Some points, one per row:
tensor([-14, 9, -36, -28, 18, 33, -11, 28, 21, 39, 16, -28, -10, -36, 34, 28])
tensor([-25, -6, 18, 46, -69, 1, 77, 30, -47, -15, -50, 4, 9, -2, 9, 16])
tensor([-1, 17, 6, -9, 1, -5, -5, -23, 36, 11, -57, -41, 19, 16, -4, 25])
tensor([-29, -19, 18, 8, -14, 55, -20, 5, -22, -12, 25, -38, 49, -27, 14, 2])
tensor([11, 29, -10, 3, -8, -7, 18, -37, -8, -37, 13, 36, 25, -25, -49, 30])
tensor([39, 37, 7, 2, -8, -27, 12, -8, -25, -28, -5, 38, 12, 26, -2, 15])
tensor([-25, -18, -28, 0, 27, -15, 38, -29, -15, -35, 42, -20, 35, -10, 6, 0])
tensor([-43, -11, 3, 22, -18, 14, -46, -6, -9, -13, 28, -16, 22, 14, -8, 29])
tensor([10, -5, -2, -20, -7, -17, 5, 1, 44, 38, -31, 19, -64, -38, 21, -17])
tensor([7, 4, 14, 10, 23, 21, -3, -23, 50, 22, -47, -18, -25, -8, -30, -2])
tensor([-47, -33, 24, 19, -17, -9, 18, -18, -36, -44, -26, 43, 5, -15, 19, 1])
tensor([-49, -62, -36, -19, 11, -20, -24, 22, 4, 22, -5, -36, 37, 26, 48, -41])
tensor([-26, -52, -19, 6, 8, 24, 5, 30, 0, 23, 3, -24, 8, -17, 36, -50])
tensor([35, 41, -7, -9, 10, -48, 1, -16, 17, -2, 3, 33, -47, 25, -66, 24])
tensor([-52, -14, -2, 5, 28, 13, -36, -2, 2, 0, -11, 14, -12, -38, 23, 32])
tensor([-24, -21, 8, 33, 13, -28, 10, 39, -27, 9, 1, 63, 33, 14, 1, -7])
tensor([-7, -16, -14, -9, 7, -4, -15, 19, -13, 4, 21, -36, -42, -10, 8, -18])
tensor([2, 14, 50, 19, -14, -17, -27, 9, 36, 38, 22, -9, 8, -5, 26, 16])
tensor([-34, -34, -60, -19, 6, -15, -23, -7, -3, -9, -22, 15, 31, -6, -5, -12])
tensor([-42, -35, -37, -25, 9, 8, 12, 16, -14, 3, 40, 3, 34, 3, -10, -8])
tensor([5, 29, -35, -35, 56, -3, 5, -16, 18, 0, -20, 5, -30, -23, 3, 37])
tensor([15, 3, 23, 23, -20, 37, -9, 33, 24, 46, 20, -26, 22, -33, -34, -11])
tensor([68, 53, 17, -7, 18, 54, -6, -48, 22, -20, -50, -3, -57, 0, -6, 6])
tensor([-10, -20, 1, 13, -19, 22, 0, 24, -28, -3, 27, 12, 17, 18, -22, -18])
tensor([-21, -24, -1, -14, 20, 14, 54, 27, 39, 52, 22, -38, -2, -8, 61, -14])
tensor([-6, 25, -13, -39, 6, -19, -21, -38, 78, 34, -2, -35, -17, -26, 2, 40])
tensor([-37, -33, -38, -46, -25, -6, -74, 2, -5, -2, 23, -34, -12, -35, 63, -8])
tensor([9, -26, -27, -11, 3, -31, -9, 11, -24, -10, -14, -20, 1, 8, 24, -47])
tensor([13, 0, 22, 11, -13, -19, 17, -55, -6, -49, 22, -14, -26, -25, -16, -11])
tensor([3, 6, 15, 19, 35, 29, 11, 23, -22, 1, 41, -28, 8, 1, -6, 5])
tensor([-39, 15, 1, 2, 26, -39, -32, -11, -3, -12, -24, 0, -24, 1, -55, 60])
tensor([4, 12, -1, 2, -27, 26, 4, -7, 36, 24, -3, 7, -13, 34, 26, 14])
tensor([0, 16, -29, -21, 40, 14, 3, -15, 13, -1, -7, -9, 27, -21, 11, 22])
tensor([15, 5, -2, 16, 18, -4, 14, 25, -31, -4, -6, -1, -10, 8, 6, -8])
tensor([-10, -14, 15, -3, 16, 48, 24, 4, 6, 7, -15, 10, 9, 13, -1, -10])
Here are 24 more points, each followed by its number:
tensor([26, 9, 17, -1, 20, -32, 37, 16, -22, -5, -16, 9, 14, 21, 20, -14]) 0
tensor([-23, -16, 31, 6, -22, 8, -16, 13, 5, 15, -16, -31, -8, -18, 9, 1]) 1
tensor([-10, -16, 20, 32, -1, 23, -7, -5, -7, -11, -10, 13, 13, 0, -19, -13]) 2
tensor([-24, -23, 51, 53, -6, 44, -8, -16, -1, -12, -48, -35, 1, -1, -13, -10]) 3
tensor([7, 6, 23, 26, 0, 4, 54, -3, 17, 12, -30, 10, 15, 7, -1, 1]) 4
tensor([-24, -13, -12, -13, 37, 23, -42, -3, 68, 53, 22, 14, -14, -35, 15, 3]) 5
tensor([-14, 0, 31, 7, -11, -18, 45, 7, -10, -2, -6, -58, -5, -14, -39, 15]) 6
tensor([11, 5, 4, -8, -30, 47, 5, -23, 18, -6, 39, 2, 11, 6, 0, -4]) 7
tensor([6, 7, 27, 29, -20, -10, 45, -19, -39, -47, 21, 5, 54, -6, -16, 4]) 8
tensor([10, 35, -7, -12, -29, -28, 3, -2, -10, -10, -12, -17, 11, 25, -24, 40]) 9
tensor([-3, 17, -20, -9, 24, -3, -23, 32, -10, 19, 1, -15, 19, 27, 41, 25]) 10
tensor([11, 9, 38, 22, 11, -7, 24, -24, 47, 18, 10, 3, 16, -2, -59, 1]) 11
tensor([20, 16, -9, -32, 42, -35, -6, -52, 13, -34, -27, 5, -19, -47, -25, 3]) 12
tensor([-10, -31, 8, -5, 20, 45, 8, -35, 6, -22, 11, -16, 37, -21, -27, -34]) 13
tensor([18, 38, 17, 19, -34, 16, -13, -10, -13, -21, 15, -20, -8, 15, -22, 33]) 14
tensor([-58, -73, -13, 10, -18, 4, -32, 57, 3, 48, 27, 4, 27, 16, 29, -45]) 15
tensor([-23, -6, 47, 55, 0, 22, 17, -6, -11, -15, 6, 3, -4, 10, -14, 13]) 16
tensor([12, 6, -7, 26, -28, 5, -16, 9, 40, 41, 36, -1, 11, -32, 6, -4]) 17
tensor([5, -14, 6, -6, 6, -16, 19, 7, -5, 1, -16, 3, -57, -14, 7, -25]) 18
tensor([-1, 6, 0, 16, 13, 54, -19, 3, -27, -20, 31, 26, 32, -12, 7, 10]) 19
tensor([36, 29, 15, 5, -27, -19, 12, -29, -26, -44, -35, -16, 33, 21, -30, 5]) 20
tensor([-31, -54, 3, 30, -11, -5, -2, 6, -35, -22, 6, 26, -18, 31, 3, -48]) 21
tensor([8, 37, -16, -46, 33, -17, -10, -29, 26, -2, -7, 17, -39, -30, -3, 44]) 22
tensor([-64, -25, -37, 14, 2, 1, 18, 21, -42, -18, 14, -16, -12, -25, 41, 28]) 23
Which of these numbered points is nearest to each point below by angle, seen from the average point of the first points? Its number follows each.
tensor([18, -5, 21, 27, 4, -26, 15, -44, 28, -12, 10, 0, -35, 12, -26, -25]) > 11
tensor([36, 24, -15, -36, -8, 25, -19, -40, 22, -16, 23, -30, -16, -7, 4, -4]) > 7
tensor([-18, -12, -1, 11, -11, 36, 0, 8, 23, 26, 22, 8, -4, 25, -1, 1]) > 7
tensor([-24, -41, 19, 17, -25, -8, -28, 23, -14, 6, -18, 24, -8, 10, -29, -34]) > 21
tensor([21, 8, 11, -6, 7, 4, -15, 9, 10, 15, -12, -33, 12, -3, -27, -12]) > 11
tensor([-14, -10, 61, 59, 14, -6, -7, -5, -27, -25, 6, 31, 6, 18, -8, 1]) > 16
tensor([3, 20, 11, 6, -34, 51, 0, -1, -27, -22, 20, 13, 11, 16, -36, 24]) > 14
tensor([-36, -26, -6, 10, -16, -7, 8, 18, -40, -17, -7, -10, 18, -7, 31, -3]) > 23
tensor([-59, -15, -27, -7, 14, 13, 23, 11, 4, 12, -14, -2, 22, 7, 33, 37]) > 23
tensor([2, 4, 24, -1, -34, -7, 10, 16, 5, 17, 42, 17, 20, 24, 2, 4]) > 7
tensor([0, -4, 0, 3, -32, 7, 9, 18, 1, 15, 26, 47, 21, 6, 9, -5]) > 7
tensor([-2, -9, 5, -18, 0, -18, 3, 13, -13, 0, 5, 28, -9, 37, -10, -12]) > 21
tensor([-8, 36, -13, -7, 23, 34, 25, -12, 13, 1, 15, 7, 30, -29, 28, 57]) > 19
tensor([-14, 1, -56, -23, -9, -36, -4, -5, -28, -25, -29, -32, 10, -1, 34, 16]) > 23
tensor([-1, -17, -25, -31, 35, -21, -24, -41, 1, -32, -3, -3, -29, 25, -9, -20]) > 12
tensor([-7, 11, -13, -18, 30, -2, -43, 6, 27, 26, -10, -32, 41, 10, -9, 23]) > 10
tensor([-45, -33, 1, 19, -27, -3, -11, 15, -36, -19, -13, -13, -46, -12, 20, -1]) > 23
tensor([-39, -63, -19, -15, -15, -4, 6, 27, 32, 48, 29, -21, 45, 18, 4, -48]) > 15
tensor([18, 15, 20, 5, -5, -20, 12, -15, -37, -42, 53, 5, 35, 3, -2, 4]) > 8
Now 24 new points, numbered from 0 again:
tensor([-21, -2, 19, 35, -26, 25, -2, 12, -55, -33, 14, -48, 35, 9, 2, 18]) 0
tensor([-5, -7, 38, 29, 16, -23, 47, -38, -8, -37, -35, -29, 19, -13, 25, -6]) 1
tensor([-42, -34, 20, 31, 7, 18, -16, 1, -22, -16, 48, 16, 16, -2, 14, -7]) 2
tensor([-12, -42, -33, -10, -8, 2, 27, 37, 4, 34, 20, -21, 28, 5, 13, -47]) 3
tensor([-15, -13, -15, -9, -39, 32, -11, -25, -28, -43, -1, -45, 0, 23, -13, -4]) 4
tensor([10, -23, -6, -12, -13, 11, -15, 5, -20, -13, 35, 4, 5, 38, 24, -44]) 5
tensor([-20, -2, 25, 18, -1, -36, -32, -5, 6, 1, -14, 33, -20, -13, -9, 17]) 6
tensor([13, -19, 6, 14, -47, 31, 7, 24, -20, 4, 17, -8, -25, 2, 5, -41]) 7
tensor([12, -4, 17, 7, -3, -15, -8, -26, 22, -2, 11, 29, 12, 21, -25, -17]) 8
tensor([26, 15, 15, 0, 9, 13, 10, 5, -9, -3, 5, 9, 18, 11, 3, -4]) 9
tensor([-10, -31, 10, 22, -76, -6, 28, 32, -41, -8, 20, 11, 40, 84, -16, -35]) 10
tensor([13, 9, -17, -27, -17, 15, 4, -6, -13, -17, 17, 24, -36, -56, 10, 0]) 11
tensor([7, -34, 37, 37, -9, -3, 25, -16, -28, -37, -35, -28, 10, 37, -32, -55]) 12
tensor([7, 15, -4, -20, 33, -9, -15, -34, 13, -19, -15, -23, -5, -18, 7, 11]) 13
tensor([-21, -39, 37, 24, -9, 53, 15, 11, -21, -7, 16, 14, 7, 46, -35, -34]) 14
tensor([6, -5, -31, 2, 4, -41, 30, 0, -1, 0, -45, -39, -21, 26, 24, -12]) 15
tensor([7, -3, 39, 46, -10, -34, 44, 26, -15, 8, 7, 30, -14, 63, -15, -12]) 16
tensor([4, -9, 1, -15, 2, 6, -12, 22, 1, 19, 41, 40, -25, -17, 14, -15]) 17
tensor([-23, 1, -9, -5, -20, 2, -30, 0, -13, -11, 14, 2, 19, 19, 12, 24]) 18
tensor([-16, -6, -23, -13, 20, -55, -3, -38, 15, -18, 13, 1, 16, -22, 20, 6]) 19
tensor([9, -8, 18, -4, -14, -41, -8, 8, 3, 9, -10, -5, 0, -33, 0, -23]) 20
tensor([-35, -2, 5, 30, 1, 20, -15, -2, 7, 5, 38, -27, 15, -21, 1, 31]) 21
tensor([-11, -26, -3, 8, -31, 27, -19, 28, -9, 17, 19, -26, 23, 4, 15, -24]) 22
tensor([35, 50, -43, -76, 16, -29, -1, -34, 8, -21, -4, -2, -21, -6, -35, 36]) 23
Which of these numbered points is nearest to each point below by angle, seen from the average point of the first points? Its number follows each.
tensor([-13, 7, -30, -16, 8, -9, -3, 0, 6, 5, -2, 5, 6, -11, 25, 22]) > 19
tensor([40, -4, 22, -12, -23, -24, 1, -1, 32, 24, -31, 21, 5, -16, -9, -44]) > 20
tensor([2, -23, -6, 25, -36, 17, 9, 31, 6, 30, 45, 18, -1, 15, 18, -38]) > 7
tensor([-2, -25, 6, 12, 21, 34, -40, 22, 9, 25, 0, -40, 12, -10, 47, -32]) > 22
tensor([-4, 3, 2, -4, -8, 9, -28, -11, -9, -18, 2, 20, -5, 27, 40, 9]) > 18
tensor([74, 50, 26, 13, 38, -3, -36, -2, 13, 10, -4, 25, 0, -15, 4, -1]) > 9
tensor([-21, -39, 42, 32, 8, 25, 49, 16, -13, 3, 23, 1, 24, 25, 9, -36]) > 14
tensor([33, 37, 28, 43, -18, -24, 55, 35, -15, 18, 4, -4, 4, 47, -28, 22]) > 16
tensor([9, -5, -11, 13, -23, 26, -29, -10, 11, 1, 19, 35, -37, 37, 58, -13]) > 5
tensor([-1, -6, 6, -26, 33, -40, 1, 9, 7, 13, 26, 20, 10, 4, 2, -6]) > 19
tensor([-9, -8, 19, 31, -10, 5, 15, -7, -16, -20, -31, -24, -14, 24, -19, -3]) > 12
tensor([-33, -15, -19, -14, 5, 25, -13, -19, -7, -20, 21, -26, 2, 3, -4, 11]) > 4
tensor([-20, -31, 3, 0, -17, 30, -32, 13, -7, 5, 11, 14, 29, -4, 1, -24]) > 22
tensor([0, 6, 27, 20, 7, -13, 29, 26, -20, 5, -19, 24, -7, 8, 4, 8]) > 16
tensor([35, 27, -2, -15, -17, -1, -5, 2, 0, 1, -4, 6, 0, 33, 34, 4]) > 9
tensor([2, 8, -24, 15, 3, 0, -9, 1, 3, 4, 33, -29, -10, -43, -19, 8]) > 21
tensor([-3, -25, 32, 18, -10, 8, 38, -28, -16, -36, -27, -3, 21, 22, -35, -32]) > 12
tensor([-10, -15, 19, -11, -6, 20, -45, -6, 23, 15, -23, 15, -10, -18, 7, -12]) > 6
tensor([14, 32, -8, -25, 11, 8, -21, -7, -5, -10, 2, 1, -32, -8, -17, 30]) > 23
